Every row has a hidden score from 0 to 30. What is each row's score? 15 is about the middle. The score is a weighted sum of the row's numbers plus the product of two more (or one squared), each taken from its middle value.
[-37. -53. -34. -44. -43. -38. -31. -43. -43. -48.  38.  52.  53.  -8. -50.
  39. -24. -36. -33.  -9. -37.  13.  34. -42.] ~ 25
[ 13. -28. -25. -27.  42.  39.  50.  34. -38. -40. -34.  46.  43. -27.  43.
  51. -42.  40. -34. -15.  37. -51.  45. -40.] ~ 14
[ 44. -45.  42.   0. -60.  32. -54.  43.  25.  49.  41.  44.  18.  34. -24.
  25.  40.  -1.  25.  20. -84.  43.  45.  45.] ~ 27
[  4. -27.  -1. -71. -38. -51. -36.  31. -30.  54.  38.   6. -26. -64. -45.
 -32.  38. -67.  41. -51. -33.   1.  37.  45.] ~ 7
[-47. -28. -52. -52. -57. -48. -28. -57.  -3. -27. -34. -35. -33. -50.  -9.
 -50. -22. -52. -46. -49. -36. -35. -36. -33.] ~ 17
[  19.   -1.   22.    0.  -35.   23.  -37.  -22.    0.   -5.  -94.  -42.  -40.
   28.  -40.  -35.   15.   -1.   23.   25.  -40. -124.  -45.  -30.] ~ 19
[  3. -39. -41. -71. -36.  40. -30.  31. -84.  41.  61. -20.   5. -34. -53.
  24.  -4.  17. -51.  33. -19. -10.  10.  46.] ~ 14
[-24. -46. -55. -44. -57. -52. -40. -63. -13.  10. -10. -53. -22. -48. -16.
 -57. -10. -50. -17. -48. -14. -37. -68. -11.] ~ 14
[-34. -51. -36. -42. -42. -26. -29. -37. -42. -50. -62. -39. -34. -31. -36.
 -35. -57. -32. -20. -23. -41. -60. -31. -49.] ~ 18
[-28. -47. -57. -46. -54.  37.   5.  41.  45.  33. -46.  43.  40. -50.  37.
  44.  39. -39.  22. -56.  39. -47.  42. -22.] ~ 12
[ 51.  49.  40.  50.  42.  36.  36.  25.  33.  52.  49.  27.  31.   4.  31.
  25.  26. -23.  30.  42.  33.  64.  24.  54.] ~ 13
[ 47.  38.  46.  32.  43.  45.  31.  51.  -4.  17.  23.  36.  46.  56.  -4.
  43.  14.  41.  43.  44. -10.  40.  51.  41.] ~ 15
[ 47.  -5.  10.  54.  11.   9.   4.   0.   6.  37.  59.  -5.  33.  22.   7.
  -4. -11.  41.  49.   9.  33.  96.  23. 101.] ~ 18
[ 11.  57.   6.  43.  44. -16.  33. -12.  53.  65.  48.  45.  42.   1.  47.
  37.  67.  -5.   0. -13.  49.  46.  53.  26.] ~ 13
[43. 34. 45. 45. 34. 44. 36. 41. 34. 43. 34. 35. -8. 48. 33. 44. 28. 47. 43.
 44. 27. 34. 42. 42.] ~ 14
[-30. -24. -67. -41. -18. -65. -30.   8. -27. -32. -21.  16. -28. -74. -27.
 -22. -31. -39. -65. -73. -22. -22.  31. -24.] ~ 12
[ 15.  34. -14.  34.  67.  50.  49.  40.  29.  25.  40.  31.  31.  57.  24.
  52.  22.  57. -28.   8.  39.  51.  14.  35.] ~ 14
[ 42.  23.  35.  21.  15.  40.  49.  62.  17.  21.  34.  56.  53.  -2.  35.
  61.  33.  57.  28. -34.  30.  24.  56.  31.] ~ 10
[-77. -26. -34. -35.  16.  18. -22. -16. -19. -80. -23. -24. -26.  23. -27.
  18. -18.  26.  22.  21. -29. -79. -19. -82.] ~ 16
[-21. -61. -54. -53.   3. -10.  39. -17. -62. -44. -67.  24.   1. -50.  -1.
   0. -63. -26. -37. -26.  14. -34. -43. -34.] ~ 13
[ 57. -43.  56. -17. -51.  40. -44.   6. -10.  14.  -1.  11. -46.  40. -47.
 -38.   2. -33.  59.  57. -27.   4.  58.  58.] ~ 16
[  35.   27.   36.   30.   16.  -44.    2.    4.   28.   26.   40.    5.   22.
   11.   32.   -1.   30. -127.   32.   26.   30.   32.   -2.   35.] ~ 9
[  29. -104.   19.    6.  -33.   47.   21.   40.   28.   14.   47.   53.   42.
   19.  -31.   51.    6.   38.    9.   52.   44.   11.   40.   21.] ~ 27
[ 35. -17.  27.  38. -62.  35. -50.  30.  -7.  43.  31. -80. -80.  32.  -8.
 -59.  28.  35.  31.  29. -59.  31.  -3.  36.] ~ 21
[   3.  -29.   36.  -82.  -12. -102.  -21.   -2.  -18.   -3.  -56.   35.   30.
   24.  -32.    4.  -11.   -6.   18.  -35.   22.  -54.  -29.  -35.] ~ 18
[-41. -48. -22. -44. -47. -46. -45. -53. -22. -17. -23. -52. -45.   6. -47.
 -51. -44. -42.  -4.  49. -27. -46. -51. -20.] ~ 22
[82. 31. 19. 47. 31. 28. 27. 31. 33. 73. 24. 29. 25. 14. 28. 30. 28. 33.  6.
  3. 25. 69. 28. 79.] ~ 15
[ 15.  37.  45.  34.  49. -25.  29. -44.  15. -61. -46. -37.  28.  52.  30.
  33. -12.  41. -15.  44.  26.  20. -52. -51.] ~ 28
[-32. -41. -26. -30. -28.  54. -24.  61. -47. -46. -42.  -4. -44. -22. -44.
  61. -46. -23. -36. -25. -38. -30.  55. -42.] ~ 13
[  8. -58.  -9. -52. -45. -39. -15.  -2. -57.  19.  20. -10. -62. -38. -59.
  49.   3.  44. -35. -53. -61.   5. -56.  18.] ~ 21
[ 76.  14.  56.  32.  29. -26.  19.  22. -39. -29. -18.   2.  34.  12.  20.
  22. -43.  13. -28. -29. -32.  79. -25.  71.] ~ 16
[  -6.   -2.    6.   44.   60.   -7. -119.   -5.   -7.   -7.   -7.  -10.  -60.
    1. -106.  -51.  -11.   -1.    3.   -7.   -1.    2.   -3.   -4.] ~ 13
[  1. -19. -45. -32. -48. -57. -55. -67.  -5.   8.   2. -51. -24. -53.   2.
 -55.  -2. -54. -51. -55.   3.   8. -65.  10.] ~ 15
[ 74.  18.  56.  61.  34.  32.  39.  21.  22.  33.  22. -18. -13.  48.  24.
  -9.  19.  60.  49.  41.  15.  35. -21.  66.] ~ 14
[-43.  40. -39.  32.  29. -37. -43. -33. -48. -47. -28. -38. -48. -41. -28.
 -39. -28. -41.  58. -37. -52.  40. -31. -25.] ~ 14
[-49. -51. -47. -44. -52. -22. -23. -24. -45. -41.  45. -26. -42. -46. -51.
 -20. -36. -22. -43. -46. -36. -47. -17. -49.] ~ 14
[ 10.  55. -28. -20.  36.  52.  53.   7.  62.  67.  48.  -3.  -7. -35.  53.
  10.  57.  -4.  50.  -9.  42.  37.   0.  59.] ~ 8
[ 20.  60.  58.  58.   7.  54.  -6.   7.  60.   6.  13.  -6. -12.  67.  20.
  -4.  58.  58.  53.  63. -12.  27.  -9.   7.] ~ 22
[-33. -57. -32. -32. -23.   4.  -6.  -1. -40. -54. -66.  -6. -64. -29. -64.
   4. -71.   2. -36. -29.   9. -44. -46. -34.] ~ 13
[-16.  78. -27.  81.  76. -20.  31. -26. -24. -24. -27. -13. -11. -12.  31.
  16.  32.  69. -23. -26. -31.  60. -24. -24.] ~ 16
[-28.   5. -13.  -7.  23.  49.  16.  47. -19.   7.  54.  43.  28.  47. -54.
  45.  20.  64.  62.  48. -53. -12.  57. -17.] ~ 25
[-68.   6. -64. -42.  10. 101.   5.  94.  -2.   6.   3.   6.   3. -35.   1.
  16.   2.  46.  -1.  44.   5.  13.  12.  14.] ~ 26
[-34.  12. -42.  21.  61. -21.  62.  19. -11. -27. -42.  12.  52. -34.  45.
  57. -44.  46. -32. -38.  -5. -38.  70. -40.] ~ 15
[ 61.  -3.  64.   8.  26.   4.  46.  43.  44.  37.  14.  44.  47.  20.   9.
  48.  15.  48. -14. -66.  52.   4.  59.  12.] ~ 17
[-47. -51. -43. -47. -43.  33. -36.  22. -39. -40. -47. -30. -51. -42. -46.
  24. -47. -24. -40. -35. -46. -53.  19. -45.] ~ 14
[-41. -18. -44. -35.  -4.  13. -11.   2.  74. -37. -24.   7. -44.  20.  76.
  10.  74.  18. -26.  17.  52. -52. -30. -54.] ~ 15
[29. 31. 27. 20. 54. 36. 43. 60. 24. 29. 44. 52. 52. 17. 37. 46. 39. 31. 13.
 19. 36. 36. 55. 39.] ~ 11
[ 25. -50.  22.  33. -14. -67. -40. -53. -46.  32. -39. -12.  -9. -10. -18.
 -74. -52. -78.   5. -51. -15.  22. -36.  27.] ~ 11
[-11. -56. -22.  -8. -15. -22. -55.  33. -53. -33. -56. -58. -55. -23. -58.
 -16. -57.  53. -19. -24. -57. -32. -45.  -8.] ~ 18
[-57.  32. -57. -31.  23. -47.  37. -14.  35. -57. -57. -15.  -3. -53.  33.
   0.  25. -30. -53. -55.  29.  21. -11. -55.] ~ 15
[ 22.  37.  33. -19.  10.   0. -47.  16.  31. -25.  75. -52. -62.  17. -62.
  13. 100.  28.   6.  -9. -53. -15.  -1. -19.] ~ 18
[-14. -23.  -3.   5.  13.  37.  -4.  13.  32.  87.   1.   9.  63. -10.  29.
  34.  -4. -11.  24.  19. 127. -20.  -3.  -3.] ~ 13
[-45. -41. -36. -40. -40. -37. -49. -49.  29. -53. -43. -42. -39. -40.  -3.
 -46. -17. -43. -45. -38.  35. -19. -51. -31.] ~ 15
[-44.  13. -17. -38. -37. -28.  34. -35. -49. -74. -63.  60.  -4. -22. -18.
  36. -23. -33. -27. -15. -10. -53.  35. -63.] ~ 17
[40. 42.  3. 29. 16. 44. 47. 42. 44. 51. 42. 44. 43. 36. 42. 45. 44. 40.  7.
 34. 38. 43. 45. 44.] ~ 17
[-37. -32. -27. -43. -19. -37. -14.  44. -51. -49. -47.  61. -24. -34. -17.
  -9. -46. -41. -41. -37. -14. -46.  64. -38.] ~ 8
[33. 40. 32. 57. 50. 39. 55. 35. 40. 19.  9. 33. 44. 39. 49. 45. 26. 55. 36.
 34. 32. 37. 39. 14.] ~ 17
[-57. -15. -22. -54. -44. -38.  -8. -54.  28. -42. -51. -49.  20. -44.  22.
 -50. -30. -47.   0.  -4.  27. -52. -49. -58.] ~ 18
[18. 61. 11. 29. 31.  2. 68. 13. 27.  8.  1. 75. 83.  9. 40. 32. 20. 14. 12.
  0. 84.  5.  7.  6.] ~ 9
[-30. -58. -25. -49. -73.  19. -24.  14. -18. -42. -75. -15. -34. -35. -39.
   9. -68.  -5.  -9.  12. -38. -77.   5. -53.] ~ 24
[ 28.  52.  43.  21.  17.  27.  69.  -6.  33.   7.  34. -21.  36.  46.  68.
  -8.  21.  12.  31.  43.  74.  33. -34.  23.] ~ 11
[ 19.  -5. -16.  -7.  -4.  74.   7.  75.   0.  28.  -5.  25.  21.  28.  -6.
  72.  -5.  69.  36.  75.  -2.  -4.  74.  21.] ~ 23
[  1.  50.   7.  44.  53. -67. -19. -34.  42.  46.  53. -22. -27.  11.  49.
 -24.  47. -29.   4.  38.  37.  52. -31.  45.] ~ 14
[ 32. -58.  31.  -7. -39.  33. -38. -37. -50. -50. -61. -21.  14.  34. -29.
 -58. -58. -19.  35.  33.  22. -62.  34. -12.] ~ 17
[-24.  52. -17. -10.  65. -23. -10. -30. -33. -31.  84. -21. -27. -29.  20.
 -23.  67. -20. -17. -19. -18.  71. -35.  -6.] ~ 9
[-25. -37. -28. -28. -29. -23. -69. -17. -31. -19. -39. -65. -87. -11. -81.
 -14. -25. -21. -19. -21. -73. -30. -29. -21.] ~ 19
[ 32.  62.  27.  39.  27.  33.  35.  31.  67.  41.  59.  28.  12.  32.   1.
  33.  90.  36.  33.  30. -27.  30.  35.  34.] ~ 20
[ 16.  -8.  -5.  27.  15. -56.   7. -65. -60. -29. -67. -67. -37.  13. -30.
 -38. -57.   3.  -1. -40. -63. -17. -56.  25.] ~ 15
[-37.  42.  27. -34.  42.  28.  43.  26.  39. -48. -47.  34.  43.  28.  47.
  46.  -1.  35.  32.  35.  45. -31.  21. -52.] ~ 15
[ 11. -63.  33.  -8.   2.  26.  -5.  -3. -67. -62. -56.   1.  31.  39.  15.
 -21. -66.   2.  48.  39.  39. -43.  38. -26.] ~ 10
[ -3.  79.  -1.  -6.  20.   0.  79.  -2.  70. -11.   6.   6.  42.   2.  79.
  15.  59.   6.  -7.  -1.  77.  13.  -6.   0.] ~ 11
[ 36.  -2.  55. -59. -62. -22.  -8. -24.   6.  56. -26.  54. -40.  42.  11.
 -32. -59. -42.  57.  22. -13. -61.  34. -24.] ~ 28
[-31. -31. -41. -44. -72. -28.  25. -22.   6. -11. -51.  24.  30. -42.  30.
 -18. -73. -43. -34. -44.  25. -84. -14. -41.] ~ 18
[ 58.  27.  54. -12.  22. -21.  26. -55.  -3.  66.  -6. -57. -45. -23.  26.
 -45.   8. -38.  61.  57. -14.  29. -10.  62.] ~ 22
[-49.   6. -48. -50. -46.  52.  26.  52.  16. -51. -53.  37. -14. -48.  12.
  52.   1. -15. -47. -16.   7. -48.  55. -50.] ~ 13
[-15. -91. -23. -38. -35.  -8. -13. -36. -42.  11. -32. -35. -31. -24. -64.
  -5. -97. -32.  -8. -14. -56. -50.  -5. -45.] ~ 28
[ 41.  14.  50. -10. -14.   6.  25.  51.  58.  32.  25.  47.  52.   4.  52.
  -3.  54.  -7.  60.  52.  47. -15.  59.  27.] ~ 15
[ 36.  26.  25.  32.  -4. -89.   1. -32.  33.  41.  26.  -8.   1. -48.   5.
 -12.  29. -88.  22. -82.  23.  34.  24.  46.] ~ 9
[-52. -56. -51. -51. -48.   0. -52.  -3.  -6.  29. -49. -57. -54. -45. -21.
 -33. -48.   1. -42.  -3. -48. -57. -34. -47.] ~ 23
[ 40.  38. -53.  44.  31. -51.   4. -64.  10.  47.  33. -13.  24.  36.  32.
 -85.  31. -40. -33. -32.  25.  27. -44.  24.] ~ 8
[ 48.   6. -22.  24.  -7. -26.  -1. -54. -59.   8.   8. -50. -54. -34. -53.
 -26. -54. -37. -38. -37. -52.  52. -54.  50.] ~ 17
[ 40.  23.  16.   6.  26. -48.  21. -44.  73. -66.  22.  37.  23.  43.  78.
  37.  34.  11. -51.   9.   0.  12.  19.  37.] ~ 24
[-29.   8. -32.  13.   8. -26.   0. -78. -35. -57.   7. -85. -23.  -5.   6.
 -82.   9.  -3. -25. -27. -14.  10. -82.   7.] ~ 7
[ 32. -22.   2.  31.   8. -62.  11. -67. -38.  20. -22. -26.  -1.  10. -29.
   7. -34. -58. -60. -59. -62.  32. -73.  33.] ~ 21
[-22. -30. -19. -22. -26. -21. -53. -31. -34. -31. -69. -26.  51. -16. -13.
 -59. -79. -35. -21. -18.  68. -23. -26. -26.] ~ 11
[-21.  24. -26.  16.  15. -54. -20. -70. -32. -20.   6. -49.   5. -23.  -2.
 -23. -81. -53. -60. -49. -24.  14. -60.  28.] ~ 9
[ 39.  45. -50.  39.  45.  10.  48. -53.  -2.  -8.  19. -57.  19. -45.  41.
  19.  43.  40. -49. -52. -46.  46. -52.  13.] ~ 18
[ 23.   4.  -6.  16.  14. -46.   1. -55. -63. -53. -36. -46. -64.  -4. -50.
 -56. -52. -24.   5. -18. -58.  13. -61. -12.] ~ 17
[-23. -18. -72. -63. -23. -68. -15. -18. -13. -10. -21.  -2. -13. -74. -19.
 -15. -17. -64. -69. -73. -23. -21.   4. -15.] ~ 15
[-46. -37. -14. -56. -39.  -4. -57. -14. -72. -32. -44. -28. -20.   7. -56.
 -35. -54. -29. -18.   3. -61. -56. -23. -31.] ~ 13
[-61.   2. -35. -31. -32. -23.  37. -28.  14. -58. -70. -30.   5. -27.  44.
 -25. -60. -24. -23. -27.  35. -66. -23. -65.] ~ 13
[-41. -55. -29. -47. -51.  33. -31.  32.  26.  45. -23.  42.  32. -43.  29.
  31.  32. -35.  73.  51.  31. -54.  34. -32.] ~ 22
[-26. -15. -75. -48. -16. -39. -33. -22. -21.  -7.  -5. -22. -34. -80. -18.
 -24. -21. -53. -74. -78. -22. -11. -28.  -8.] ~ 10
[  1. -59.  18.  -1. -44.  11. -59.  64. -56.  39.  44.  54.  32.  31. -68.
  14. -16.  28.   3.  16. -59. -21.  53.  29.] ~ 18
[-23.  39. -22.  30.  44.  43.  47.  44.  46.  -6.  37.  47.  44.  50.  41.
  48.  42.  48. -35. -18.  41. -24.  44. -31.] ~ 10
[-11. -10.  -8. -18. -11. -10. -12. -12.  95. -13. -15. -10.  80.  -5.  81.
 -12.  65. -12. -10.  -8.  92. -10. -12.   3.] ~ 15
[ 49.  19.  34.  49.  22.  38. -46.  40.   5.  51.  39. -49. -58.  51. -13.
  18.  29.  48.  46.  47. -59.  38.  21.  36.] ~ 22
[ 29.  59.  10.  67.  56. -34.  23. -37.  21.  48.  60. -29.  -4.  -7.  56.
 -33.  49.  12. -22. -21.  20.  52. -28.  60.] ~ 8
[  2.  10.  20.  11.  13.  76.  15.  66.  -7. -10.  -3.   4.   8.  76.   7.
   9.   3.  73.  72.  81.   8.  -3.   7.  -2.] ~ 19
[ -10.  -16.   10.  -10.   -1. -100.   -6.  -34.   -9.  -29.   -3.    4.   -8.
  -89.  -13.    4.  -11.  -23.  -81.  -81.   -6.  -10.   -2.  -27.] ~ 24
[-41. -50. -48. -41. -55. -42. -43. -47. -23.  -6. -19. -52. -51. -44. -46.
 -47. -16. -46. -41. -46. -50. -19. -43. -16.] ~ 17
[ 44.  12.  20.  24. -53. -50.  24.  36.  37.  45.  50.  27.  34. -65.  27.
 -51.  45. -65.  37.   6.  29.  26.  50.  49.] ~ 16
[-43. -15.   3.  46.  22. -22. -12. -53. -40. -48. -54. -51. -19.  58. -30.
 -22. -37.  56. -47.   5. -19. -44. -51. -53.] ~ 18
[  6.  20. -46. -84. -30. -61. -43. -11.   4.  11.  39. -22. -39. -49. -55.
 -38.  18. -64. -33. -53. -50.  14.  20.  34.] ~ 14
[-47.   5. -70.   5. -21. -16. -13.  -2.  36.  37.  45.  -4.  40. -15.  40.
 -22.  41. -21. -97.  12.  42.  48.  55.  44.] ~ 19
[  5.  11. -24. -72. -75. -25.  31.  14.  29.  -4.  -7.  48.  46. -75.  46.
 -16.  -6. -72.  49. -24.  41. -19.  41.  -4.] ~ 12
[29. 30. 63. 38.  4. 65.  6. 43. 45.  4. 13.  3.  3. 70.  3.  7. 66. 49. 66.
 67. -1. -7. 10. -7.] ~ 20
[ 42.  39.  35.  48.  37.  42.  45.  41.  17.  48. -12.  40.  41.  42.  39.
  43.  35.  45.  25.  39.  33.  40.  43.  43.] ~ 14
[-55.  16. -60. -46.  11. -57.  14. -18.   0.  -9. -24. -17.  -7. -59.  14.
 -11. -67. -41. -65. -61.  19. -62. -25.  -3.] ~ 6
[27. 37. 42. 41. 33.  8. 37. 20. 42. 44. 35. 32. 38. 73. 34. 36. 35. 37. 62.
 32. 29. 36. 40. 38.] ~ 17
[ 42. -25.  16.  36.  31. -34. -41. -50. -63. -54. -43. -38. -22.  54. -38.
 -36. -42. -12. -36. -17. -43.   7. -49. -35.] ~ 21
[ -22.  -64.  -10.  -53.  -95.    0.  -12.   -6.  -51.  -13.  -32.   -1.  -30.
  -39.  -37.    1.  -36.   -9.   -1.    4.  -43. -112.   -9.  -34.] ~ 21
[ 19.  33.  23.  21. -22. -16.   3. -76.  -8.   9.  40. -93. -55. -12.  14.
 -31.   7. -31.   7.  14.   8.  36. -92.  49.] ~ 12
[-54. -28. -56. -52. -42. -30. -26. -30. -31. -17. -34. -24. -35. -47. -36.
 -41. -38. -54. -51. -54. -25. -39. -34. -49.] ~ 13
[12. 37. 17. 32. 71. 36. 41. 63. 30.  8. 12. 53. 35. 25. 37. 59. 10. 67. 14.
 18. 37. 10. 57. 13.] ~ 12
[ 32.  27.  23.  32.  75.  21.  68.  32.  10.  24. -36.  38.  68.  22.  13.
  73. -62.  32.  25.  16.  12.  21.  21.  23.] ~ 17
[-22. -10. -22. -28. -25. 104.   1.  29. -15.  -4.  25. -16. -30.   9. -13.
   2.  21.  -3.  51. 116. -11.  35. -15. -15.] ~ 27
[-79.  12. -80.   3.  33.  13.  15.   8.  10. -47.   1.   9.   8. -62.   8.
  11.  10.  19. -76. -34.   4. -45.  10. -81.] ~ 13
[-72.  33.  27.  -9.  40.  37.  39.  34.  34.  33.  36.  36.  34.  39.  35.
  42.  34.  43.  36.  39.  48.  29.  24. -38.] ~ 28
[84. 15. 75. 91. 39. 18. 21. 18. 19. 21. 14. 17. 15. 50. 14. 40. 15. 22. 20.
 19. 11. 45. 19. 50.] ~ 17
[   8.   -2.   28.    9.    7.   26.   14.   21. -108.    0.   11.   24.   24.
   24.    7.   16. -119.    0.   29.   28.   22.   17.   18.   12.] ~ 5
[-41. -50.  15. -56. -14.  36.  22.  42. -87.  17.   5.  28.  14. -18. -47.
  40. -88.  22.  22.  23.  13. -17.  34.  15.] ~ 11
[-27.  61. -11.  10.  65. -54.  71. -43.  65. -16. -18. -13.   3. -26.  84.
  -6. -26. -10.  -8. -24.  53. -32.   8. -13.] ~ 11
[ 14. -12.  -2.   5. -20. -54. -46. -60.  -2.  14.  -8. -62. -62. -56. -12.
 -60.  -5. -53. -52. -57. -59.   9. -57.  14.] ~ 19
[ 54.   3.  41.  53.  18. -53.  33. -54.  23.  39.  55.  36.  19.  26.   8.
 -18.  27. -46.   6. -56.  18.  57. -33.  60.] ~ 9
[  -4.  -64.    4.   13.  -33.   -1.  -56.    6.  -50.   62.   47. -112.   27.
   -3.   34.  -30.  -11.    1.    1.    0.   32.   35.   -9.   63.] ~ 14
[-29.  50. -31. -32. -32. -52. -37. -39.  53. -40.  40. -44. -41. -38.  31.
 -42.  49. -47. -39. -41. -35. -38. -41. -25.] ~ 12
[-52.  65. -19. -41.  69. -11. -31. -51.  -1. -51. -15. -32. -39. -20.  41.
 -28.  -6. -21. -40. -34. -13. -29. -56. -34.] ~ 1
